In the rows, 128 means zero.
Rotation paths and how fast each direction turns (degrees per step)
Each turn is a multiple of 5 degrees from 10 to 175, or 0.
Each row of a path follows its step; steps can be skipped.
Path 1:
step 0: [147, 116, 128, 140, 121, 123, 121, 151, 115, 129, 149, 142, 139, 116, 123,
 148, 148, 145, 128, 105, 128, 122,  99, 123, 133, 114, 117, 138, 115, 122,
 143, 135,  97, 133, 137, 150, 131,  99, 116, 127, 142, 117, 115,  92, 153,
 112, 137]
step 1: [135, 115, 139, 135, 154, 130, 168, 111, 127, 126, 137, 130, 140, 151, 102,
 102, 120, 150, 146, 136, 121, 141, 117, 128, 113, 115, 142, 150, 128, 142,
 124, 140, 148, 109, 123, 131, 148, 141, 154, 138, 149, 142, 139, 123, 116,
 150, 138]
step 2: [143, 113, 126, 121, 127, 148, 111, 120, 131, 132,  72, 130, 126, 111, 143,
 139,  98, 147, 118, 145, 123, 138, 113, 127, 123, 135, 132, 137, 138, 142,
 133, 111, 111, 118, 112, 148, 135, 125, 129, 123,  96, 123, 121, 147, 137,
 108, 120]
step 3: [119, 155, 143, 132, 111, 126, 130, 113, 110, 135, 165, 122, 111, 107, 112,
 142, 139, 103, 136, 118, 152, 146, 117, 112, 133, 138, 138, 132, 150, 134,
 119, 119, 144, 132, 128, 114, 148, 107, 123, 143, 110, 135, 164, 142, 131,
 110, 135]
step 4: [103, 116, 100, 120, 153, 107, 109, 142, 160, 119, 128, 115, 145, 133, 130,
 145, 147, 132, 136, 134, 110, 132, 131, 107, 143, 118, 111, 106, 135, 132,
 147, 124, 122, 108, 153, 129, 131, 130, 153, 107, 131, 137, 140, 111, 118,
 115, 147]
step 5: [131, 147, 122, 145, 130, 127, 128, 122, 107, 114,  95, 116, 156, 135, 110,
 128, 135, 124,  93, 115, 130, 136, 129, 122, 112, 137, 100, 148, 112, 119,
  98, 130, 131, 135, 130, 130, 158, 128, 113, 118, 164, 124, 125, 145, 121,
 145, 121]
step 6: [ 93, 128, 124, 105, 139, 125, 156, 149, 107, 118, 132, 136, 115, 117, 136,
 138, 110, 136, 128, 123, 152, 115, 120, 124, 130, 125, 136, 116, 107, 158,
 126, 138, 103, 132, 106, 136, 105, 131, 157, 143, 127, 131, 121, 154, 125,
 114, 105]
step 7: [117, 117, 139, 127, 105, 119, 128,  82, 132, 145, 119, 115, 128, 118, 137,
 120, 129, 136, 134,  93, 152, 127, 153, 141, 136, 105, 134, 128, 142, 135,
 140, 116, 146, 119, 120, 106, 124, 144, 113, 108, 137, 113, 121, 129, 121,
 105, 157]
step 8: [137, 130, 146, 106, 130, 105, 124, 117, 161, 124, 143, 137, 108, 136, 119,
 139, 132, 124,  78, 138, 121, 160, 115, 124, 142, 160, 122, 126, 137, 113,
 153, 133, 113, 141, 137, 137, 111, 134, 135, 130, 140, 128, 127, 119, 119,
 134, 113]
step 9: [123, 112, 126, 124, 144, 150, 139, 141, 105, 134, 155, 113, 162, 160, 148,
 134, 149, 139, 144, 128, 110, 138, 114, 131, 140, 122, 125, 142, 123, 130,
 114, 103, 121, 135, 134, 125, 109, 118,  90, 126, 137, 107, 140, 150, 126,
 141, 123]
[123, 125, 129, 131, 122, 124, 130, 125, 127, 133, 125, 121, 119, 131, 129,
 119, 129, 123, 129, 126, 127, 132, 129, 125, 131, 125, 128, 132, 124, 129,
 137, 135, 125, 128, 140, 137, 127, 123, 130, 120, 133, 133, 133, 121, 129,
 132, 131]
100
[128, 136, 132, 127, 128, 134, 129, 113, 135, 130, 129, 131, 126, 121, 127,
 121, 129, 139, 128, 127, 128, 134, 128, 134, 128, 121, 130, 136, 127, 132,
 126, 132, 118, 124, 130, 127, 123, 132, 130, 132, 126, 129, 122, 128, 129,
 125, 124]
65
[128, 120, 124, 127, 132, 127, 122, 131, 128, 125, 132, 124, 137, 129, 133,
 127, 139, 124, 124, 130, 130, 129, 131, 132, 128, 125, 132, 137, 125, 135,
 127, 133, 125, 126, 129, 125, 138, 122, 130, 133, 132, 126, 123, 122, 126,
 135, 118]
80
[127, 124, 134, 131, 130, 125, 134, 131, 124, 126, 131, 132, 129, 123, 116,
 128, 137, 124, 121, 134, 128, 121, 128, 130, 128, 128, 132, 139, 126, 123,
 128, 130, 130, 135, 132, 129, 122, 134, 135, 126, 122, 126, 136, 130, 130,
 120, 124]
140
[125, 126, 120, 124, 125, 126, 119, 129, 128, 128, 136, 133, 127, 118, 124,
 129, 132, 131, 122, 123, 126, 134, 128, 131, 123, 127, 131, 124, 137, 132,
 134, 137, 138, 132, 129, 125, 124, 125, 124, 124, 126, 131, 125, 129, 131,
 129, 135]
90
